m = [[137, 136, 121, 115], [126, 122, 153, 115], [122, 128, 117, 118], [141, 134, 123, 111], [133, 108, 113, 125], [123, 136, 114, 131], [127, 125, 119, 116], [144, 120, 125, 147], [116, 135, 115, 133]]
m[0, 0] => 137
m[5, 1] => 136
m[3, 2] => 123
m[2, 0] => 122
m[5] => [123, 136, 114, 131]
m[0, 2] => 121
m[1, 1] => 122
m[:, 2] => [121, 153, 117, 123, 113, 114, 119, 125, 115]
m[4, 1] => 108
m[:, 0] => [137, 126, 122, 141, 133, 123, 127, 144, 116]
m[8, 0] => 116
m[0, 3] => 115
m[:, 1] => [136, 122, 128, 134, 108, 136, 125, 120, 135]
m[4, 3] => 125
m[4] => [133, 108, 113, 125]
m[6] => [127, 125, 119, 116]
m[6, 1] => 125

B =
[[130 127 132 126 125 124 131 122 130 129 131 124 139 125 122 113]
 [122 138 117 134 132 126 123 125 124 115 125 136 130 133 128 120]
 [116 144 110 121 141 136 132 138 125 106 126 126 129 137 139 124]
 [126 129 127 118 133 135 136 137 129 126 130 118 128 129 135 131]]
B[0,0] = 130
B[3,11] = 118
B[3,2] = 127
B[1,11] = 136
B[3,12] = 128
B[2] = [116, 144, 110, 121, 141, 136, 132, 138, 125, 106, 126, 126, 129, 137, 139, 124]
B[1,1] = 138
B[1,3] = 134
B[0,1] = 127
B[0,9] = 129
B[1,13] = 133
B[3] = [126, 129, 127, 118, 133, 135, 136, 137, 129, 126, 130, 118, 128, 129, 135, 131]
B[0,14] = 122
B[3,1] = 129
B[3,13] = 129
B[:, 0] = [130, 122, 116, 126]
B[2,13] = 137
B[1,10] = 125
B[2,7] = 138
B[3,9] = 126
B[0] = [130, 127, 132, 126, 125, 124, 131, 122, 130, 129, 131, 124, 139, 125, 122, 113]
B[0,10] = 131
B[:, 8] = [130, 124, 125, 129]

a =
[[115 119 130 122 127 123 146 131 130 121 128 138 116]
 [115 149 133 129 123 119 146 129 130 127 136 137 119]
 [115 127 131 126 124 121 146 130 130 124 132 138 117]
 [116 124 133 130 123 120 146 128 130 128 137 137 119]
 [114 143 132 127 124 120 146 130 130 125 133 138 118]
 [115 153 129 121 128 124 146 131 130 120 127 137 116]
 [114 137 132 128 124 119 146 129 129 126 135 138 118]
 [114 113 131 125 126 121 146 130 130 123 131 138 117]
 [114 123 130 124 126 122 146 131 130 121 129 138 116]]
a[0, 0]	115
a[1, 4]	123
a[5, 10]	127
a[0, 9]	121
a[7, 4]	126
a[5]	[115, 153, 129, 121, 128, 124, 146, 131, 130, 120, 127, 137, 116]
a[0, 11]	138
a[6]	[114, 137, 132, 128, 124, 119, 146, 129, 129, 126, 135, 138, 118]
a[6, 7]	129
a[6, 9]	126
a[:, 4]	[127, 123, 124, 123, 124, 128, 124, 126, 126]
a[7, 3]	125
a[4, 10]	133
a[2, 2]	131
a[6, 8]	129
a[0, 7]	131
a[5, 5]	124
a[3, 7]	128
a[8, 4]	126
a[0, 10]	128
a[1, 0]	115
a[1, 5]	119
a[:, 0]	[115, 115, 115, 116, 114, 115, 114, 114, 114]
a[3]	[116, 124, 133, 130, 123, 120, 146, 128, 130, 128, 137, 137, 119]
a[:, 2]	[130, 133, 131, 133, 132, 129, 132, 131, 130]
a[1, 3]	129
a[1, 10]	136
a[2, 8]	130
a[1, 8]	130
a[5, 12]	116
a[:, 8]	[130, 130, 130, 130, 130, 130, 129, 130, 130]
a[:, 11]	[138, 137, 138, 137, 138, 137, 138, 138, 138]
a[8, 9]	121
a[4, 2]	132

X = [152 147 143 103 134 126 119 124 129 121 146]
X[0]: 152
X[7]: 124

x = [137, 139, 122, 132, 136, 125, 133, 130, 150]
x[-9] => 137
x[5] => 125
x[-6] => 132
x[6] => 133

W =
array([[125, 113, 129, 121, 124, 134, 144, 126, 126],
       [123, 130, 121, 149, 137, 133, 115, 131, 138],
       [128, 134, 125, 122, 138, 131, 127, 126, 122],
       [128, 134, 127, 123, 133, 130, 133, 122, 127],
       [129, 130, 137, 112, 135, 127, 127, 126, 134],
       [129, 124, 124, 120, 141, 136, 127, 130, 122],
       [124, 128, 116, 120, 139, 135, 129, 130, 120],
       [137, 129, 135, 119, 130, 111, 121, 119, 127],
       [126, 134, 134, 139, 123, 130, 126, 135, 118],
       [124, 126, 138, 120, 130, 120, 126, 124, 136]])
Rows and columns are counted from 0.
row 0 col 0: 125
row 0 col 6: 144
row 4 col 7: 126
row 2 col 0: 128
row 8 col 7: 135
row 9 col 0: 124
row 2 col 8: 122
row 7 col 1: 129
row 8 col 0: 126
row 8 col 8: 118
row 7 col 8: 127
row 0 col 5: 134
row 5 col 6: 127
row 1 col 4: 137
row 4 col 2: 137
row 5 col 2: 124
row 2 col 7: 126
row 0 col 7: 126
row 3 col 6: 133
row 2 col 4: 138
row 3 col 3: 123
row 6 col 0: 124
row 8 col 5: 130
row 2 col 6: 127
row 8 col 6: 126
row 4 col 6: 127
row 7 col 6: 121
row 1 col 1: 130
row 4 col 1: 130
row 3 col 1: 134
row 6 col 8: 120
row 5 col 3: 120
row 5 col 8: 122
row 8 col 1: 134
row 0 col 4: 124

M =
[[133 129 131 133 150 133]
 [130 128 128 129 140 134]
 [133 131 127 128 150 142]
 [128 129 128 130 129 130]]
M[-4,0] -> 133
M[-3,0] -> 130
M[:, -3] -> [133, 129, 128, 130]
M[3,0] -> 128
M[1] -> [130, 128, 128, 129, 140, 134]
M[:, -1] -> [133, 134, 142, 130]
M[-1,-2] -> 129
M[3,3] -> 130
M[-4] -> [133, 129, 131, 133, 150, 133]

grid = [150 147 126 114 106 142 156 151 155 143 108 104 150 114]
grid[0]	150
grid[11]	104
grid[10]	108
grid[8]	155
